One vector is turned by the same rotation once a tick. Each row is the vector after some number of ticks, and that number follows the row.
The counts run from 0 to 238.
[ 13   4   2  34  22   1 -15  12 -46 -18  25  18  -5  21 -52   6  23   9
 -14  -9 -25  22 -30 -34  -3  14  23  21 -26  16  10  22  -7   0  21  11
  72 -65  12  -1  13 -33  -7  13 -10  -9 -14  44 -10  10   0  -2 -14  17
   1   3 -32  -2  34  -1   3   1 -19   7 -20   9  29 -33 -12  32]  89
[  4  23  12  13   8 -12 -15 -13 -34 -13   0  21   2   2 -36 -30  22   8
   6 -24 -14   6 -51 -43   0   5  27  22 -36  17  12  24  -4  25  15   3
  47 -52  18  22  -1 -44 -14   5   8   4 -38  36  -4  20  12 -15 -21   7
  -7 -21 -17   8  48  15  22   5 -34   7 -30  25  34 -23 -10  18]  35
[ -2  26   5  13  17 -27 -27 -13 -43 -22  10  17   4   5 -35 -30  39   9
 -15 -12  20  -6 -27 -53  10   5  32  32 -27  24  43  11  18   7  -1  32
  52 -45   4  -6  -6 -16 -27   5  38   9 -22  17 -20   8  13 -30  -7  23
 -15 -15 -15  26   7  16  12 -20 -10  10 -12  27  13 -36 -28  11]  32
[ 33  -4  -4  35  56  -3  -4  -2 -22  -6   9  12  -2  21 -51 -11  12  40
 -22 -10  11  26 -22 -39   3  -6  20  35   8  24  12  33  20  16   7  -5
  49 -49  -1   8  -5   5 -37   5  -2 -14 -37  25  14   0  17 -14 -24  23
   3 -10  -8  38  19   6  21 -10 -11  13  -8   3   7 -34 -21  44]  0
[ 15   3   0  42  32 -11   3   8 -26 -21  14   0  -2   8 -52  -8  29  43
 -13  15 -18  23 -37 -31  -5  10  -2  32 -10  20  16  47   8  19   6 -13
  64 -52   7  23  19 -10 -24  -7  13  16 -22  40  14  -2  28 -12 -26  16
 -13 -16  -6  11  28   5   2   6 -20  29 -27  -7   7 -32 -24  20]  208
[ 10  12  -6  21  15  -8 -24  15 -35   0  25  27   2  22 -43 -10  25 -12
 -13 -34   4  -1 -47 -35   2  -5  19  28 -29  32  20  28   3   5  -1  32
  56 -56  13  14  -9 -54  -8   5  13  -6 -25  39 -19  18   2 -15  -4  20
  -4   1 -39   4  28   6  15 -13 -20   6 -20  36  18 -26   1   9]  237
[ -3  -4   6  36  33  -2  -5   7 -33 -27  23   8  -9   8 -27  -3  21   9
  -5   6  -5  30 -32 -32  -8  24   7  40  -7  29   4  31  11  25  20  -4
  61 -55   8  14  -1 -18 -16   8   8  -8 -29  18   2  12  -2 -29 -30   8
  12 -11   1  29  32  -1  27   2 -28  30 -27  -3  34 -48 -43  23]  8
[ 16 -10  -5  38  45  -2   5  -4 -24 -21   5  10  18  20 -57 -14  26  33
 -12   5  -4  25 -24 -40  -2   2  25  34  -2  12  17  38  17  18   7  -9
  63 -55  18  10   0   9 -24  -7  -5 -17 -18  37  15  12  -2 -12 -22   9
   0 -15   3  28  25   7   7   8 -13  22 -12   8  25 -28 -22  40]  74
[  2   2 -13  26  38   3   0   7 -14 -12  10   7 -21  -1 -50 -18   3  16
 -13  -5  14  33   0 -34   2  15  29  20   5  16   1  41  25  44   7 -10
  56 -69   0  19  -2   7 -26   7  14  -8 -32  19  10  -4  10 -46 -33  18
  11 -18  14  27  21  11  10  -4 -22  21 -14   1  23 -35 -35  15]  67
[ 25  10  -2  46  28  -2 -20  13 -36 -20  18  13   4  13 -33  -5  22   2
 -13  -5 -19  27 -47 -32  -5  10  26  28  -6  26  10  28  -7   5   9 -12
  67 -49  12  12  13 -22 -15   7  -8   6 -17  37   2   4  12   4 -18  12
 -11  -8 -19  21  42 -10   1  12  -8  22 -21  13  23 -40  -7  40]  15
[ 28  16   5  23  22 -12 -14 -23 -28   7   9  15  -1  10 -44 -33  21  30
 -19 -34  18   6 -10 -50  10  -2  38  34  -7  23  20  15  21  30  -1  11
  41 -58  -6  28   6  -2 -39  20   8 -17 -21  30 -10  13  21 -18 -11  34
  -2 -11  -9  19  15   4  -2 -21  -8 -19 -22  43   1 -27  -7  14]  46
[ 10   9  -7   4  24   4 -11   0 -24 -10  17  26   5  16 -60 -40  21  -3
 -17 -25  30   3 -21 -30   5  10  47  20 -22  13  25  32  23  26  -6  23
  44 -70  13 -11 -25 -25 -20  14  37  -4 -25  15  -1  11   8 -39  -1  25
   5 -16 -17  12   3  20   7 -19  -9 -21   1  23   9 -31 -12  -4]  172
[  8 -15   9  47  35   3   1   7 -22  -4  17  15  -3  26 -35 -10   5  14
  -7   5 -10  42 -36 -19 -21  17  -2  48   7  33   6  38   9  20  13 -14
  52 -69  10  24   0 -12 -14   9   1 -25 -23  28  -3  15   0 -18 -17  19
  16  -5 -10  19  26  -3  13   4 -27  11 -29  -4  17 -39 -26  23]  202
[  3  12  19  34  15   2 -14  -1 -38 -20  14  21   1  14 -29 -49  28   9
 -11  -1  -3   7 -45 -17 -12  10  12  26 -38   8   9  34  -5  19  -1   5
  49 -59  14  -7  -3 -32 -11  -9  17   0 -23  43  -9   3  10 -22 -17  29
   3 -25 -27  -5  38  14  14 -20 -35  10 -18  24   2 -43 -17   9]  102
[ 15   7  12  24  29 -15 -36   4 -20  -7  25  18  11   5 -21 -26  28   5
 -30   3  -2  17 -28 -54  23  10  43  41 -13  33  42   8  28   2  -3  11
  60 -59  10   5  28 -18 -25  15  15   9 -23  32 -20  16   2 -11  -1  27
 -14  -2 -18  -4  -4  -2   4 -13  -4  -8  -7  19  27 -32 -26   9]  225
[ 17  13   9  53  34 -15   1  16 -26 -10   4  14 -17   9 -34   5  18  21
 -17   1 -19  42 -26 -28   1  -6  -9  38  -5  13   8  34  26  31   9  -2
  74 -64  -4  18  21 -20 -21  -6  -2   7 -32  27   2   0  11 -27 -13  13
   9  -2  -1  -5  23  -5   3 -22 -37  44 -11   2   9 -30 -24   4]  2
[ 27   4  11  24  54 -21 -19  20 -13 -17  17  15  14  11 -52  -8  37  16
 -30  -1   2  41 -21 -35  15  12  11  40  10  38  22  31  21   8  -5  20
  60 -50   4  24   1  -6 -23  13  24 -15 -15  14   1  14  11 -32   6  18
  -6  11  -8  11  -8  -8   9 -22 -14  30   3   9  13 -40 -27  13]  205
[ 16  18 -28  33  46 -22   9  24 -24   4  11  13 -22   5 -60  10  11   4
 -10 -19   7  27 -29 -29  -9  15  25  24  -7  31  22  37  27  11   2  24
  41 -80   0  27   2 -39 -17   9  10  20 -18  25  -6  -4  14 -25 -10  21
  11  10 -15  13  -5  -3  -9  -5  -9   6   5   5   9 -21 -29  -5]  64
[ 22   5 -11  27  31 -19 -29  29 -10   4  23  21   5   3 -29 -10  17  -4
 -35  -7   0  31 -41 -48  20  -4  33  39 -12  15  27  10  20  -7  -1  -3
  61 -72   3  10  22 -26 -27  19  12   5 -19  46 -17  19  11 -18  -1  23
  -8  -5 -15  -3   3   6   2 -15 -11   8  -7  19  20 -40 -30  -6]  151
[  9  13   3  55  26   3  10  -7 -38  -4  -3   9 -24  13 -30 -18  25   6
  -1 -18  -3  21 -42 -27 -21   5   0  35 -11  32  23  48  18  50   8   8
  49 -53   8  28  -8 -28 -22 -10  17  20 -30  14  -8   0  -1 -27 -17  13
  14 -18   0  10  35  -3  -3 -10 -24  18 -21  22  -6 -42 -11   2]  122
[ 13   9 -15  41  26  -8   1  10 -18   0  12   9 -28   9 -35  -2   2   9
  -8 -20  -2  35 -24 -33 -18   0  14  26 -12  20   4  34  -3  29  12 -12
  45 -71  -1  40   1 -18 -18   3   0  -2 -21  45  -3   8   5 -27 -19  32
   9   1 -10  29  36   7  -2  -7 -34  28 -28  26  16 -43 -19   8]  62
[ 17  18  17  32  19 -27 -26   4 -35 -13  16  34   8   4 -31 -17  38  12
  -8 -10 -20  12 -49 -37  14  19   7  37 -26  26  37  30   7  -2  -1  19
  57 -57  10  13  15 -40 -12  17   8  -4 -15  42 -19  20  19   0   5  13
 -18   2 -34 -12  13  -6   0  -9 -19  -1 -24  21   9 -29 -12   5]  30
[ 24   9 -17  35  27   4 -25  13 -22 -24  16  13  12   0 -52 -21  34  12
 -32  -3  15  20 -25 -30  14  12  40  27  14  17  26  25  25   8  -3 -13
  62 -59   4   3  14  -6 -31  16  34  13  -6  17   8  -2  25 -34 -14   2
 -20 -13   2  16  13   1 -12  -8   2  18 -16   5   8 -47 -32  15]  146
[ 10   8   8   6  11 -13 -28  -3 -26 -20  11   9   6  -4 -58 -28  34  15
 -27 -18  12   2 -16 -46  12  10  52  15 -21  11  25  10  13  26   5  10
  55 -58  16  21   7 -17 -44  17  36  16 -11  22   1  16  14 -25  -6  28
 -29 -21  -3   8  15  18   0 -10 -23 -10 -15  27  24 -42 -10   1]  166
[ 24  -7  -7  11  35   1 -28  10 -17  -7  29   9   6   9 -43 -23  19   7
 -30  -6   7  14 -38 -51  18  -3  41  31 -12  20  32  19  15   4  -2  -9
  61 -53  15   8  12 -21 -33  15  21  18 -34  26   7  15  19 -11 -17  23
 -12 -18 -12  13  12  12  15   4  -2 -11  -8  -4  42 -34 -10  22]  19
[  5   7   9  12  32  -3 -10 -19 -47  -7  21  17 -17  16 -47 -34  12  24
  -8 -23  28  12 -12 -31   1  22  31  39  -9  32  15  37  14  31   2  19
  36 -51   4  15 -16 -11 -28  21  21 -18 -30  10   1   6  24 -33 -21  40
   8 -11 -22  35  11  11  24  -1 -15 -28 -21  16  20 -31 -16  24]  113
[ -1  15 -28  30  44 -21  -3  20 -22 -12  18  12 -11   5 -48   9  28   9
 -12  -7  15  27 -27 -32  12  16  20  40  -3  41  37  32  37   9 -13  24
  57 -59   3  27  13 -27 -25  17  22  19 -20  11   0   7  21 -33 -12  14
  -1   7   1  16  -9  -8 -11   5  -5  10  -7 -10  26 -24 -35   1]  138
[ 27  11 -19  12  43 -14  -6  16  -7  -3  18  12  10   8 -64  -4  29   1
 -20 -22  21  15 -23 -30   2  -2  18  35  -6  35  25  42  14   9  -8  25
  41 -54   7  34 -22 -19 -30   7  31 -17  -8  27   0  23  14 -30  -2  31
   3  15 -10  29   6   1   7  -7 -21  14 -15  24   8 -34 -13  -2]  58
[ 23  17   7  43  54 -20 -12  33 -17 -21   8  17   6  12 -49  -5  33  14
 -17   3   2  40 -29 -24  -1  25   3  41  -4  30  20  50  27   7  -9  24
  60 -61   9  13   9 -21  -8   0  14  -8 -24  15   4   7  10 -26  -3  10
   8   9 -15   1  -6  -9  -6  -5  -7  32   2  -3  -1 -30 -34  10]  204
[ 11  -2  -2  41  17   6 -11  16 -31 -24  27   7   0   7 -47 -10  32  24
 -21   5  -9  20 -38 -20   5  18  17  25  -6  24  14  40  -2  15   5 -14
  62 -50   7   9  14 -10 -24   8  21  18 -10  23  12  -6  38  -5 -34  14
 -17 -18 -15  19  39   2  -2  11 -11   3 -27  -9  20 -49 -17  35]  14
[ 10  13 -14  43  21  -4 -16  29 -11  -9  14  16   9   2 -27  -9  20 -13
 -10   1  -5  30 -51 -20   1  24  16  37  -3  29  21  44   1   6  -7 -10
  61 -70  13  39  17 -29   2  13   9   0 -22  42  -3  13  15 -20 -17  10
  -6   1 -17  -2  26 -16  -5  19 -14  19 -23   4  29 -45 -19   5]  143
[ 15   7  18  31  45  -8  -1   6 -12 -13   1   8 -18   0 -49 -33   8  42
 -15  -4  11  43 -13 -34   2  27  18  40   9  16   6  30  30  41   4 -14
  48 -69   0  13  12  11 -36  13  15   0 -38  18  11  -8  23 -36 -21  33
   2 -18   6  10   1   5   6 -10 -12   9  -4   0   4 -27 -42  14]  200
[ 23   3   0  48  33   2   4   0 -22   1   5  23 -10  10 -38 -22   1  21
  -7 -19   8  30 -47 -18 -15   2   0  40  -1  28   3  45   9  28   2 -15
  36 -60  -5  26 -11 -18 -15  10  12 -19 -32  32   2  12  22 -21 -23  19
  12 -17 -12  29  34  -9  23  -1 -16   3 -32   7   3 -39 -25  27]  128
[ 31   1  -8  26  43  -4   5   0 -25  -2  12   3 -10  15 -68 -15  19  32
 -28 -26  18  26 -15 -29  -4   5  26  26   3  23  17  40  15  27   4  -2
  39 -55   3  31  -3  -8 -36  13  26  13 -10  21  17  -7  31 -11 -11  42
  -8  -2  -8  22  14  12 -13  -3 -15 -11 -13  13  -2 -30 -10  24]  193
[ 28  22 -13  21  36 -20   4  -4 -11 -13   0   2 -10  -7 -77 -21  20  45
  -9 -22  11  13 -18 -35   3  -1  15  17  -5  19  12  43  12  27   5   2
  44 -56   2  33   2  -6 -32  -5  22  11 -19  31  16  -2  41 -24 -27  32
  -2 -16   5  32  20  15  -4  -5 -26  27 -15  15  -1 -23  -9  16]  60
[ 31  10  11  31  34 -15 -13 -25 -34  -8   0  -4  -4   5 -38 -36  19  37
 -18 -28   7  24 -27 -46  -7   6  28  37   2  38  23  32  17  34   1   5
  37 -43   7  38  11   1 -35  10  14  -1 -23  19  -1  12  23 -15 -15  36
  -9 -14   0  33  25  -2  -1  -4  -5 -10 -19  39   1 -31 -10  29]  120
[ -6  19  10  44   6 -15 -11   3 -42 -29  11  32   0   9 -34 -27  34  17
   4   7 -19  -4 -42 -34   9  20   1  31 -39  22  21  37  11   6  -8  12
  60 -62  15   5  12 -34  -8  -1  13   3 -21  39 -13   9  23 -10 -21  13
  -7 -17 -31 -15  25   0   9 -10 -25   3 -30   1   2 -33 -11  -1]  29
[ 22   5   7   3  26  -9 -27  19 -25 -29  27  11   4   0 -51 -32  15  23
 -34   3  16  21 -19 -34  17  20  43  20 -10   8  13   9   1   5   7  -3
  55 -57   5 -22   3  -4 -21  16  25 -10 -19  38   1 -10  23 -23 -14  40
  -9 -15 -23  24   3  17  16 -14 -11  21 -13  11  23 -40 -35  28]  86
[  9  -5  27  17  21  -4  -4  -9 -40   0  12  21 -16  17 -53 -18  12  16
  -6 -30 -12  12 -36 -32  -5  -6  10  27 -33  28   0  28   1  38  10  -2
  49 -52   7  27  -5 -38 -31   9  18  12 -36  28  -3  17  12 -13 -13  20
  -4 -21  -9   5  41  17  29 -16 -38 -15 -26  18  15 -30   3  13]  108
